In the rows, 128 means zero.
Each path below is one point turned by a fixed rotation once a step. After each direction that follows a path, write how fast that rotation turns it, in degrees each step (0 if it stays still).
Each turn is a multiple of 5 degrees from 10 to 175, or 0.
Each row of a path follows its step; steps can be skipped.

step 4: [131 137 124 121 116 120 127 134 123 129 107 128 126 121 125 135 122 129
 120 141 140 142 120 128 124 126 121 133 122 128 135 114 122 129 122 130
 110 116 135 123 131 129]
step 6: [134 119 124 122 113 125 122 121 129 116 134 116 133 147 133 137 109 137
 130 130 117 133 132 122 127 130 136 136 125 125 126 128 125 132 118 133
 133 123 121 134 135 113]
step 7: [125 138 130 129 123 116 133 131 122 127 132 114 133 134 124 130 127 134
 125 125 125 122 139 117 125 140 118 119 128 120 121 119 120 134 125 140
 113 135 137 147 120 140]
step 8: [129 116 118 132 127 107 123 123 137 145 132 123 145 140 131 122 128 121
 118 136 122 124 126 130 134 122 121 135 134 129 123 128 129 118 137 128
 131 136 131 121 118 137]
step 10: [134 138 115 132 134 115 119 127 136 117 120 124 124 109 126 129 139 113
 116 130 132 144 133 125 123 123 125 132 120 117 127 122 123 129 119 133
 128 141 129 135 131 126]
step 12: [132 120 129 126 113 128 132 135 136 113 130 115 120 127 135 120 126 137
 126 116 132 138 139 139 126 148 122 140 145 129 128 130 127 126 126 126
 135 127 127 128 134 120]
step 19: [131 118 130 119 137 103 131 126 128 130 132 110 116 125 138 124 127 135
 122 141 134 135 133 124 124 127 133 126 124 129 122 123 131 139 136 142
 126 122 131 123 138 138]
step 20: [141 128 137 132 123 119 120 146 133 139 124 134 136 136 134 125 123 132
 128 135 127 137 122 141 120 121 130 129 127 131 127 121 121 122 130 138
 113 114 139 134 115 122]
step 23: [122 123 128 137 121 116 122 130 124 118 138 114 146 132 124 124 127 127
 137 132 119 125 121 126 120 138 118 133 132 126 137 116 123 131 123 130
 130 140 129 144 119 115]
Directions:
[128 130 128 127 130 126 131 130 131 131 132 130 126 121 129 129 130 126
 129 128 129 134 126 128 124 129 133 130 131 126 127 129 124 128 130 131
 129 126 130 123 130 128] : 45
[129 127 131 133 128 128 128 129 124 127 128 124 132 125 126 130 127 129
 129 133 126 130 126 130 129 132 124 129 128 130 127 133 128 129 129 129
 128 129 125 125 129 135] : 70
[132 126 127 125 131 126 131 121 128 131 128 129 128 133 128 132 127 126
 128 129 129 128 127 131 130 126 130 126 129 129 130 131 131 132 129 132
 134 129 128 126 129 128] : 135
[126 129 126 133 127 127 131 127 128 132 128 125 123 131 130 124 127 131
 128 131 129 125 129 133 127 127 129 127 125 126 128 127 121 129 133 128
 129 129 127 126 125 129] : 65
[127 134 127 128 132 124 126 128 125 129 124 128 129 129 124 129 132 127
 129 125 129 128 125 132 127 125 126 133 125 125 134 130 128 126 127 125
 128 126 125 127 129 126] : 60
